One turn moves each row of this set onto another row. After a few examples, where does it send each row asked below?
G: [  7  20 -15 -34  19  -4   8   7  -2  31  32   5  12  -8  18  -3  26  31
 -15   4  15   5 -13 -41  -9  15 -22 -37 -13   3  -2  12 -24 -30   9  -1
   9  20  -1  26  -2 -12   0  24  -3]
R: [  3  16  15 -33  20  18 -15 -19   8 -12   8 -48 -14 -18  -3 -15  -6  36
  -3   8  -6 -23   8 -21 -19  14  12  13  25 -24  -3   0 -21 -24  -7  -4
  -7 -24  -3 -21   1  13 -19 -17  11]
M: [-18 -13 -26  -5  -4 -11 -31 -20   2  21  -9  -3  13 -13 -24   5 -13  -3
  28  25   8 -32  34   0   9 -20  11   0 -10  16   5 -21  -5   4   4  -9
   4  -2   1 -30 -26  12  12  16 -28]
K: [ -9  35   2   8  -6 -10 -16  33  20 -10  -2 -15 -21  16   9  22 -25 -18
  -5  -6  31   4  -4   1   1  12   0  -1   6 -14  24   7  12  14 -38  16
  13   2  -9   5  32  -9 -49  -4   8]
T: [-15   9  39 -30   6  11   4 -13 -17  -6   1 -38 -14  -9 -13 -22  -8  19
  15  23 -16  -5   2  -4 -11  24 -10  35  -6 -32  -3   7 -22   5 -11 -11
 -23 -29 -14  10  -7  19 -14  23   9]
X: [-11 -23 -17  -4 -10  -1 -22 -19 -14  14 -15  12  11  -2 -27   3   5  -8
  19  28  -7 -34  26 -14  13 -19  19   6 -24  22   5 -21  -5   5 -11 -10
  -3   3   4 -26 -18  12   5   4 -31]
W: [-24 -19 -18  -5  -6 -16 -14 -25   4  13 -12   2   0  -9 -15   2  -9  -3
  25  30  10 -22  30  -2  24 -20   7   4 -36   6  17 -21  -3  -1  -6 -20
  15   6   4 -35 -18   1   5  10 -30]
A: [  1  14 -12 -33  28  -8  11   7  -9  24  34  13  29 -17  15  -4  22  39
  -7   9  12  -4 -12 -30 -17  23 -29 -36 -13  12   6   5 -11 -17  -4   0
  -1  13 -10  35  -3   3  -8  19   3]
E: [ -9  -7 -16   0  -5   8 -19  -4  -2  18 -15  -6  -9  -7 -13  -5  -7   3
  24   6   6 -21  33  -5   6 -28  29  11 -36   7   9 -19   5  17  -6 -11
   5  12  -8 -38 -22 -13  -2   7 -35]
J: [ -2  19   6  -3 -13 -18 -17  23  10 -17  -9  -7 -30   0   0  26 -42 -18
 -17 -11  33   7  -8   8  -6  25 -20  -5   7 -10  25  19   7  17 -28  16
  16  -4  -1   0  23   8 -24   2  20]
Y: [ -4   7 -14 -34  16   5   9  16   8  13  34   9  29  -5  13 -23  22  23
 -18   8  15  -4 -15 -40 -17  18 -24 -47  -8   8   5   9 -13 -18   4  -6
 -10  11 -21  30   6  -5 -19  17   1]
P: [-18   1  19  -8 -10  24  -6  -9  27 -10  21 -46 -12  -6  -1 -11   4   5
  20  37  -5 -12   8 -13 -14   9 -11  22   1 -19   4 -16 -28 -39 -17 -17
 -10 -30   7  27 -15  14 -22 -13  12]
L: [  1  17   1  -8 -20 -25 -10  39  19 -19   3 -10 -18   1   9  21 -43 -19
 -15  -7  26  -4   0  11   1  31 -18   4  16   0  22   3  11  13 -30  13
  17 -23   3   3  11   7 -38  10  10]
F: [ -6  20  -3 -16  26  14   5   7 -10  32  31  -3  13  -3  10 -11  28  19
  -5  -3   0  13 -11 -39 -13   0 -27 -37 -27  12  14   0 -25 -10   2   8
 -12  25  -4  28   2 -20 -20  22  -9]
D: [  0  26  -4  -2 -28 -13 -18  26  19 -10 -13 -15 -24   1   2  18 -43  -7
 -18  -1  33  -3 -14  13  -3  27  -2  10  10   3  21  11  20   7 -27  21
  -4 -15  -4  -4  27  10 -41  13  -1]

E turns into K
Y turns into X
And these:
W turns into J
M turns into L
T turns into R

One turn moves each row of this set onto another row. After a few examples, where does it send each row asked below?
ver: [ -3   5  18   5 -30 -14  -7 -50  -6   1  30  -5 -14  18  -9  -5  14 -20]
Kop: [ -5   4  18   0 -33 -13  -9 -49  -4  -3  31  -4 -14  17  -7  -4  16 -17]
baf: [ -5 -12  10 -15   8   7 -10  25   7 -26   7  23  -1  20  25 -13 -35 -11]
lovis: [ 11 -17  -6  13   7  23  -4  -2   4 -46  -6 -11 -27 -23  -4 -11  -2   5]
Milal: [ 19 -13  -3  26  13  18   3  -2  -2 -34 -12 -13 -27 -21  -8 -11  -5  -2]
gakit: [ 16 -15  -9  17  10  20   4  -3   1 -39  -6 -12 -28 -23  -6 -13  -5   0]
mik: [  8   7  24  10 -22   1   7   5   0  11  -8   0  -9 -32  28  -7 -13  38]
lifa: [  4   7  29  11 -22   3   2   4   1  10  -9  -1  -9 -31  28  -6 -11  39]
Dif: [  5   5  26   4 -24   3   3   5   2   7  -6  -1 -10 -32  29  -7 -11  41]
meba: [ -3   5  15   0 -31 -15  -6 -50  -4  -1  32  -4 -14  17  -6  -4  15 -19]
dotiv: [-26  13  32   6 -43  21  -8 -11  -8  10  16   4  13  15 -21   0 -15 -37]
ravun: [  1  -4  24  13  19   1 -11  25  -3 -11  -4  18   0  26  17 -11 -36 -20]
bafav: [  6  -4  12   5  17   0   1  25  -1 -10   1  21   0  22  19 -13 -40 -22]
zusum: [  3  -7   5  -9  13   3   2  25   3 -18   7  23  -1  19  23 -14 -39 -17]
nefo: [ -6   5  20   3 -32 -14 -11 -49  -4  -2  30  -5 -14  19  -8  -3  17 -17]
Suko: [  6   8  26  12 -21   2   4   5   0  11  -9  -2  -9 -30  28  -7 -12  38]
ziles: [-29   8  24 -13 -51  24  -9 -10   0  -1  24   7  12  12 -16  -1 -12 -29]
Tufur: [-10 -11  21  -8  10   7 -23  26   7 -28   2  20   0  23  24 -10 -31  -9]
tugil: [ -2   6  16   2 -31 -15  -6 -50  -5  -1  32  -4 -14  17  -8  -4  15 -19]
ved: [-30   9  32  -2 -46  22 -14 -11  -4   2  19   6  13  14 -19  -1 -12 -31]
Ruzon: [  7   6  23   6 -24   3   6   5   0  10  -6   0  -9 -33  29  -8 -13  39]
selut: [  4   4  28   7 -23   3   0   5   1   7  -8   0  -9 -32  29  -6 -10  40]
Bim: [ 14 -12   4  32  14  19  -5  -3  -3 -37 -14 -15 -26 -19  -9 -10  -3  -1]
tobab: [ -7  -8  29   8  15   5 -23  25   1 -20  -4  19   1  27  21  -9 -33 -13]
bif: [-17  12  16  -7 -46  19   7 -11  -6  12  23   7  12  11 -19  -4 -19 -38]
kir: [-23   8  15 -15 -50  22   2 -11  -1   4  25   8  12   9 -17  -3 -15 -33]
fumu: [  8 -15   7  28  11  22 -13  -2  -1 -41 -14 -15 -26 -19  -6  -8   0   3]
fana: [-19  14  23   3 -42  18   2 -12  -9  15  18   6  13  14 -21  -2 -18 -39]
sabo: [ -4   6  21   5 -30 -14 -10 -50  -5  -1  29  -5 -14  19  -8  -4  16 -18]
Gipi: [  8 -18   3  18   8  22 -12  -3   4 -46 -11 -13 -27 -20  -4  -8   0   5]

Gipi turns into lovis
kir turns into bif
nefo turns into Kop
And these:
Suko turns into lifa
Tufur turns into baf

